The same turns and mirrors carry the whole set onto itself, and each row onto the other rows of its family. Which rows share a family with each named row? Give them in list order.
These 32 rows form 4 families of 8 rows each.
Reb: [ 1.60  3.10 -0.36 -2.52  3.20 -0.91 -1.12 -2.90  1.47  2.36 -0.44  1.70
  1.38 -0.25  0.93  2.22 -0.63  2.97]
nar: [ 0.37  2.71 -1.07 -0.80  1.23 -2.68 -2.50  0.55 -0.05 -1.47  0.71  2.31
  1.40 -0.62  1.44 -1.52  1.51  6.18]
rakeb: [-0.48  1.82 -1.77 -1.70  1.46 -2.57 -2.22  0.54  0.51 -0.38  0.23  3.00
  1.82 -1.77 -0.03  0.21  1.10  5.18]
tatu: [-1.50  0.54 -0.42 -1.98  0.95 -1.82 -1.08  0.37 -1.57 -0.68  2.72  2.72
  0.34 -2.54 -0.89 -1.48  1.41  3.20]
pules: [ 0.66  1.42  0.03 -2.59  3.53  0.33  0.08 -2.71  0.35  1.66 -0.12 -0.84
  0.54  4.00  2.11  1.67 -1.71  2.97]
Bufo: [-1.72  0.85 -0.93 -2.63  0.11 -2.81 -1.40  1.30 -1.16 -2.15  1.91  1.75
 -0.16  0.28  0.43 -1.66  1.98  3.79]
gadi: [ 1.37  2.17  0.58 -0.13  0.64 -1.68 -1.79  0.76  0.39 -1.83  0.56  3.19
  0.85 -0.19  0.73 -0.22  0.92  6.76]
Lidi: [-0.90 -0.13  0.66 -3.80  4.36  0.83  0.73 -1.79 -0.95  1.21  0.97 -0.24
 -0.21  3.90  0.96  0.07 -1.35  1.91]
muvu: [ 1.34  3.68 -0.36 -1.48  0.25 -2.84 -2.05 -1.73  0.84  0.26 -0.05  0.64
  0.69  0.74  2.20  1.24  0.94  4.47]
bugu: [ 1.47  3.10 -0.55 -2.49  2.41 -1.53 -0.98 -2.30  1.50  1.19 -0.96 -0.06
  0.89  2.75  2.23  2.03 -0.40  3.74]
nilat: [ 1.27  1.42  0.51 -1.41  5.45  1.07 -0.30 -2.31  0.05  1.58  0.02  0.15
  1.62  3.18  2.38  0.37 -2.18  4.19]
Rilev: [-1.60 -1.25  1.58 -2.78  4.60  1.61  0.67  1.29 -1.40 -1.08  1.31  2.49
 -0.21  3.03 -0.74 -1.64 -0.68  4.60]
sem: [-1.92 -0.58  0.32 -3.70  5.56  1.45  0.23  0.21 -1.74 -0.46  1.82  1.56
  0.08  2.54  0.17 -3.27 -0.43  3.56]
dusi: [-1.22 -0.77  2.27 -1.49  1.79  0.42  0.32  1.23 -2.32 -1.91  2.88  2.97
 -0.56  0.65 -0.54 -2.41  0.90  4.20]
gafit: [-2.93 -0.85 -0.35 -2.89  1.64 -0.96 -0.18  1.06 -2.56 -1.82  2.53  0.92
 -0.29  1.78  0.58 -2.26  1.07  2.72]
feg: [ 0.39  0.26  3.07 -3.52  4.93  2.30  0.92 -1.34 -1.02  0.81  1.30  1.75
 -0.55  3.29 -0.26 -0.90 -1.19  3.29]
goba: [-0.59  1.47  1.07 -2.36  1.31 -1.29 -1.31  1.70 -0.81 -1.96  1.46  3.81
 -0.49 -0.22 -0.95 -1.95  1.97  5.44]
kas: [-2.76 -1.35 -0.14 -3.67  3.80  0.57  0.74  0.39 -2.13 -0.52  1.88  0.64
 -0.48  3.47  0.23 -1.47 -0.58  2.38]
dezad: [-0.97  1.22 -0.05 -2.51  1.66 -2.05 -1.51  0.83 -1.70 -1.68  2.59  2.37
  0.05 -1.19  0.24 -3.37  2.07  4.34]
Giz: [ 3.09  3.56  2.00 -0.84  1.00 -1.24 -1.63 -1.59  0.84  0.45  0.55  2.33
  0.40  0.09  1.20  0.90  0.66  5.49]
megu: [ 2.58  3.89  0.13 -2.56  4.24 -1.02 -1.56 -2.61  1.42  1.69 -0.34  1.14
  1.43  1.75  1.84  0.26 -0.52  4.52]
Logud: [ 2.46  3.72  0.24 -0.21  1.37 -2.19 -2.11 -1.82  0.40  0.25  0.95  1.11
  1.41 -0.40  2.57  0.05  0.57  5.18]
duf: [-0.06  0.38  1.64 -2.79  5.52  1.79  0.67 -2.23 -1.59  1.32  1.77  0.48
  0.20  3.17  1.21 -1.39 -1.20  2.36]
ligus: [-2.82 -1.03 -0.50 -4.02  5.18  1.09  0.57  0.03 -1.38  0.50  1.39  2.05
  0.46  0.88 -0.94 -1.09 -0.73  2.15]
tozu: [-0.12  2.32 -1.49 -1.50 -0.27 -3.45 -2.21  0.55  0.15 -1.50  1.12  1.49
  0.67 -0.01  1.52 -0.03  1.48  4.75]
rud: [ 1.43  2.18 -0.79  0.01  0.72 -1.68 -1.89 -1.72  0.65  0.77  0.59  1.54
  2.11 -1.52  1.63  1.89 -0.33  4.61]
Bif: [ 0.05  0.58 -0.74 -1.71  4.85  1.05 -0.12 -2.33  0.84  1.96 -0.80  1.15
  1.97  1.94  1.43  2.12 -2.49  3.53]
poz: [ 1.70  1.07  2.30 -1.14  4.16  1.86  0.29 -1.92  0.04  1.14  0.10  1.32
  0.46  3.47  1.56  0.99 -1.93  4.49]
zufi: [-2.15 -0.77  0.18 -1.38  2.92  0.00 -0.42  0.95 -3.05 -1.75  3.22  1.60
  0.46  0.84  0.52 -3.38  0.60  3.99]
vakub: [-1.12 -0.49  0.72 -2.27  4.44  1.71  0.75 -2.39 -1.39  2.10  1.48  0.81
  0.75  1.45  0.39  0.41 -2.34  1.82]
Banis: [-3.10 -1.90 -0.95 -1.40  2.56 -0.10  0.08  1.00 -2.01 -1.33  2.61  2.29
  1.05 -0.43 -0.17 -1.12 -0.25  3.64]
Teg: [ 2.49  2.91  1.53 -2.35  3.89  0.20 -1.11 -1.42  2.09  1.09 -1.22  2.23
  0.83  2.41  1.02  1.51 -0.74  5.44]

Which other rows belong to the same family as ligus? Reb, rakeb, tatu, rud, Bif, vakub, Banis
Which other rows belong to the same family as Giz? gadi, Rilev, dusi, feg, goba, poz, Teg
Which other rows belong to the same family as sem? nar, nilat, dezad, megu, Logud, duf, zufi

